In the data rows, 50 means zero.
Here is a table of points, one per row:
[44, 43, 59, 52, 37, 61, 52, 43, 39, 43, 52, 59, 56, 44, 56, 35, 38, 47, 46, 36, 26, 51, 45, 45, 25, 45, 59, 44, 62, 32, 28, 48]
[56, 47, 40, 74, 39, 48, 48, 25, 47, 63, 52, 52, 40, 44, 54, 55, 55, 48, 52, 38, 47, 48, 41, 69, 47, 68, 61, 47, 58, 55, 49, 40]
[52, 57, 41, 76, 41, 62, 58, 58, 45, 44, 27, 54, 44, 46, 53, 23, 56, 59, 62, 62, 50, 52, 57, 38, 54, 37, 51, 46, 47, 53, 51, 56]
[53, 61, 47, 59, 48, 47, 61, 62, 52, 43, 40, 59, 47, 48, 35, 41, 37, 51, 48, 48, 55, 45, 68, 32, 43, 59, 44, 56, 70, 39, 69, 43]
[50, 49, 60, 47, 70, 31, 29, 71, 49, 52, 72, 39, 44, 72, 47, 53, 41, 47, 34, 35, 66, 41, 53, 80, 50, 51, 48, 40, 52, 49, 49, 46]
[51, 50, 41, 42, 46, 44, 74, 33, 51, 48, 51, 50, 35, 69, 58, 54, 70, 66, 34, 59, 48, 49, 61, 52, 49, 50, 56, 42, 71, 48, 30, 51]
[43, 47, 44, 44, 68, 59, 30, 61, 38, 59, 53, 40, 49, 61, 59, 61, 30, 34, 61, 64, 50, 58, 50, 61, 47, 45, 69, 57, 39, 72, 31, 52]
[48, 52, 57, 59, 66, 54, 61, 59, 44, 50, 64, 26, 53, 41, 42, 48, 62, 47, 63, 37, 77, 46, 38, 33, 51, 47, 38, 48, 33, 59, 86, 42]
[41, 46, 40, 45, 48, 64, 46, 48, 61, 55, 52, 62, 52, 53, 45, 59, 66, 40, 45, 45, 50, 47, 52, 40, 44, 58, 51, 38, 55, 47, 18, 46]
[28, 46, 72, 74, 51, 45, 52, 30, 53, 61, 43, 48, 40, 41, 45, 42, 39, 39, 53, 66, 54, 62, 44, 59, 63, 47, 37, 45, 57, 57, 49, 44]
[51, 48, 57, 49, 53, 34, 51, 22, 58, 39, 33, 56, 61, 55, 41, 54, 47, 43, 56, 43, 22, 56, 55, 55, 43, 55, 59, 42, 39, 79, 65, 70]
[59, 55, 55, 54, 38, 32, 49, 53, 44, 48, 51, 50, 64, 40, 32, 63, 41, 52, 61, 65, 62, 41, 39, 39, 33, 49, 40, 51, 42, 60, 48, 65]
[66, 41, 57, 53, 53, 39, 46, 35, 50, 56, 55, 44, 34, 49, 47, 46, 46, 59, 54, 46, 69, 62, 65, 39, 76, 40, 35, 64, 26, 61, 48, 65]
[67, 67, 53, 43, 73, 41, 33, 83, 37, 48, 78, 43, 52, 56, 42, 80, 53, 48, 52, 60, 46, 50, 60, 53, 61, 55, 60, 62, 61, 52, 29, 61]
[54, 55, 76, 51, 43, 43, 39, 32, 33, 64, 36, 38, 67, 38, 58, 69, 42, 51, 49, 47, 50, 58, 47, 37, 55, 32, 77, 38, 32, 49, 61, 52]
[56, 57, 58, 47, 21, 80, 58, 48, 58, 56, 54, 56, 32, 47, 64, 57, 56, 42, 48, 38, 45, 33, 37, 65, 27, 53, 49, 40, 65, 64, 19, 29]
[50, 63, 55, 59, 64, 47, 54, 44, 49, 59, 48, 39, 48, 44, 33, 68, 43, 44, 44, 59, 52, 48, 43, 54, 63, 61, 34, 51, 37, 49, 51, 62]
[43, 42, 43, 46, 29, 55, 65, 64, 62, 66, 44, 58, 49, 70, 68, 50, 59, 47, 56, 28, 67, 36, 40, 79, 47, 42, 53, 50, 37, 39, 27, 60]
[50, 54, 60, 39, 54, 56, 41, 50, 47, 46, 56, 30, 61, 40, 47, 49, 52, 22, 45, 72, 52, 54, 49, 44, 59, 30, 30, 47, 37, 49, 64, 55]
[69, 55, 38, 56, 28, 57, 41, 35, 55, 73, 65, 54, 51, 34, 54, 47, 56, 49, 55, 61, 45, 73, 46, 50, 40, 48, 32, 46, 40, 51, 49, 44]
[58, 38, 52, 40, 54, 72, 57, 47, 48, 55, 59, 56, 42, 31, 60, 52, 66, 53, 28, 59, 48, 42, 56, 27, 49, 57, 63, 72, 61, 66, 48, 53]
[40, 61, 63, 54, 29, 64, 62, 45, 64, 54, 42, 65, 54, 72, 53, 45, 56, 59, 51, 38, 42, 56, 46, 64, 42, 61, 55, 52, 41, 45, 56, 48]
[43, 47, 60, 30, 56, 49, 36, 62, 57, 51, 65, 37, 49, 52, 41, 54, 50, 42, 60, 55, 54, 60, 51, 50, 40, 51, 67, 46, 26, 42, 38, 56]
[63, 41, 50, 48, 42, 52, 52, 31, 57, 41, 46, 53, 49, 58, 41, 60, 46, 46, 61, 46, 51, 62, 51, 51, 38, 42, 43, 54, 67, 32, 66, 58]
[32, 38, 55, 74, 59, 24, 57, 76, 59, 47, 54, 60, 48, 85, 56, 46, 62, 65, 45, 42, 59, 48, 69, 31, 34, 24, 67, 40, 75, 33, 53, 46]
[51, 59, 31, 44, 37, 91, 52, 49, 38, 57, 48, 56, 51, 7, 58, 46, 34, 49, 50, 49, 35, 51, 44, 55, 47, 40, 32, 53, 28, 66, 71, 50]
[56, 70, 56, 38, 58, 37, 51, 45, 37, 46, 42, 42, 38, 58, 58, 55, 49, 37, 45, 55, 31, 44, 53, 30, 60, 51, 43, 50, 45, 50, 64, 48]
[54, 52, 69, 28, 64, 69, 17, 34, 41, 65, 44, 45, 48, 29, 42, 51, 43, 66, 59, 63, 55, 38, 35, 43, 42, 43, 45, 50, 40, 54, 48, 51]
[50, 43, 50, 42, 71, 68, 59, 74, 44, 48, 47, 46, 44, 54, 51, 49, 57, 65, 45, 46, 13, 45, 48, 29, 53, 35, 70, 47, 62, 26, 64, 50]
[47, 62, 28, 53, 67, 47, 58, 18, 43, 74, 45, 45, 67, 59, 36, 26, 41, 56, 59, 50, 60, 50, 52, 43, 48, 42, 48, 55, 58, 63, 58, 59]
[63, 40, 40, 60, 55, 49, 61, 52, 55, 50, 22, 47, 49, 55, 49, 39, 36, 47, 41, 39, 44, 56, 52, 38, 54, 48, 40, 40, 39, 49, 47, 26]
[47, 59, 43, 43, 50, 30, 42, 64, 51, 50, 54, 48, 35, 27, 49, 43, 49, 48, 53, 42, 65, 60, 37, 45, 26, 61, 30, 63, 38, 48, 46, 47]
[33, 52, 36, 63, 33, 24, 40, 19, 74, 28, 44, 45, 46, 59, 41, 45, 61, 62, 39, 42, 60, 55, 64, 55, 46, 50, 51, 54, 76, 31, 81, 39]
[25, 56, 43, 33, 64, 54, 46, 73, 37, 45, 32, 57, 68, 52, 58, 63, 64, 53, 54, 49, 41, 55, 61, 37, 65, 32, 63, 37, 66, 51, 31, 51]
[45, 43, 51, 34, 57, 50, 46, 82, 48, 54, 71, 60, 46, 37, 40, 55, 48, 42, 51, 65, 53, 40, 66, 57, 61, 58, 59, 50, 40, 50, 61, 66]
[41, 43, 43, 42, 55, 60, 69, 39, 51, 45, 45, 63, 59, 43, 55, 65, 48, 51, 56, 31, 36, 35, 71, 38, 41, 60, 61, 33, 56, 29, 61, 53]
[48, 41, 49, 41, 50, 66, 52, 62, 37, 36, 75, 73, 53, 65, 63, 62, 53, 47, 48, 50, 54, 42, 51, 37, 67, 47, 64, 64, 59, 50, 45, 48]
[35, 45, 44, 47, 68, 47, 72, 33, 43, 43, 49, 46, 45, 53, 52, 40, 38, 58, 49, 42, 54, 65, 46, 29, 64, 52, 61, 41, 66, 51, 46, 66]
[56, 43, 48, 49, 21, 41, 40, 60, 44, 41, 61, 65, 53, 69, 57, 52, 52, 50, 49, 51, 46, 41, 47, 71, 61, 55, 68, 53, 48, 52, 31, 29]
[38, 45, 49, 53, 49, 39, 56, 56, 55, 48, 55, 42, 66, 43, 58, 46, 50, 54, 41, 39, 38, 38, 59, 70, 45, 52, 57, 64, 49, 23, 44, 38]
[52, 49, 46, 42, 29, 67, 67, 76, 61, 53, 51, 51, 61, 48, 62, 41, 56, 52, 47, 46, 35, 63, 48, 41, 60, 70, 49, 61, 79, 57, 42, 32]
[63, 46, 46, 54, 31, 44, 47, 56, 43, 51, 33, 31, 48, 41, 47, 55, 49, 53, 47, 43, 49, 46, 44, 61, 46, 43, 49, 28, 49, 59, 59, 60]
[62, 56, 36, 34, 64, 21, 51, 92, 38, 57, 46, 48, 47, 48, 41, 56, 55, 57, 37, 65, 52, 53, 50, 39, 55, 37, 52, 61, 55, 56, 66, 57]
[50, 49, 48, 52, 37, 79, 66, 35, 35, 43, 30, 58, 40, 33, 52, 55, 56, 47, 56, 61, 17, 60, 52, 47, 40, 46, 39, 58, 40, 65, 63, 58]
[57, 47, 43, 70, 59, 54, 56, 37, 66, 49, 59, 43, 42, 36, 63, 33, 53, 40, 66, 64, 37, 43, 35, 49, 46, 40, 21, 49, 47, 53, 43, 31]
[47, 50, 63, 54, 73, 60, 50, 57, 49, 38, 55, 68, 55, 83, 42, 44, 56, 54, 26, 49, 49, 48, 57, 55, 45, 61, 52, 57, 46, 44, 32, 47]
[55, 55, 42, 52, 55, 27, 39, 46, 53, 52, 43, 53, 45, 65, 53, 40, 34, 42, 60, 48, 69, 35, 56, 44, 61, 52, 48, 49, 67, 42, 65, 41]
There is one direction along which these points spread out most. Take the direction at right angles to it along which they spread out most. Go by this last direction. For each point below, how far along it does it lie, from 0 to 99? 50 is the average, and the first point above lies past it. One standard deviation of the points above along it is 16.
[53, 49, 45, 51, 36, 73, 89, 43, 50, 47, 59, 55, 57, 43, 62, 55, 50, 53, 55, 61, 44, 56, 45, 67, 37, 48, 49, 28, 45, 49, 31, 22] >> 78
[38, 65, 54, 43, 49, 58, 52, 61, 57, 44, 60, 53, 53, 35, 54, 60, 46, 62, 49, 46, 47, 43, 39, 16, 64, 63, 42, 58, 55, 55, 71, 81] >> 38
[69, 46, 51, 61, 48, 45, 51, 34, 51, 38, 22, 53, 58, 69, 59, 36, 65, 46, 47, 56, 72, 58, 66, 58, 44, 63, 42, 53, 64, 28, 64, 62] >> 61
[39, 44, 52, 31, 48, 58, 45, 53, 39, 32, 57, 45, 59, 61, 53, 70, 45, 56, 46, 52, 33, 44, 59, 57, 50, 42, 56, 57, 64, 61, 31, 49] >> 48
[61, 42, 62, 56, 27, 28, 42, 33, 63, 74, 38, 59, 43, 42, 35, 41, 48, 42, 77, 42, 56, 60, 36, 78, 53, 49, 27, 59, 35, 59, 46, 22] >> 62
[51, 49, 44, 51, 64, 44, 44, 60, 47, 41, 50, 51, 58, 46, 33, 37, 54, 37, 51, 53, 77, 52, 42, 53, 67, 47, 60, 39, 45, 41, 37, 49] >> 35
[60, 49, 50, 56, 62, 59, 43, 62, 45, 43, 42, 52, 43, 52, 77, 53, 47, 60, 49, 51, 41, 61, 44, 51, 53, 56, 45, 43, 54, 55, 64, 60] >> 48
[43, 44, 51, 51, 63, 19, 48, 44, 75, 55, 57, 59, 59, 33, 49, 54, 54, 50, 55, 37, 63, 51, 35, 90, 58, 61, 50, 59, 40, 46, 56, 40] >> 47
[46, 49, 53, 55, 57, 36, 45, 53, 56, 29, 58, 36, 44, 58, 28, 42, 54, 44, 49, 38, 76, 50, 56, 85, 53, 58, 61, 68, 36, 58, 37, 48] >> 39
[45, 55, 61, 50, 50, 67, 43, 28, 63, 38, 56, 62, 45, 45, 55, 44, 37, 57, 61, 59, 51, 50, 58, 49, 46, 64, 46, 33, 50, 62, 53, 47] >> 61
[59, 56, 43, 54, 55, 41, 21, 50, 66, 55, 60, 39, 50, 56, 42, 51, 45, 45, 21, 70, 71, 39, 30, 43, 52, 50, 49, 69, 41, 35, 53, 72] >> 27
[43, 38, 46, 49, 34, 41, 35, 51, 37, 58, 51, 28, 54, 62, 45, 33, 56, 69, 49, 48, 39, 44, 51, 40, 57, 71, 44, 45, 37, 50, 59, 57] >> 47
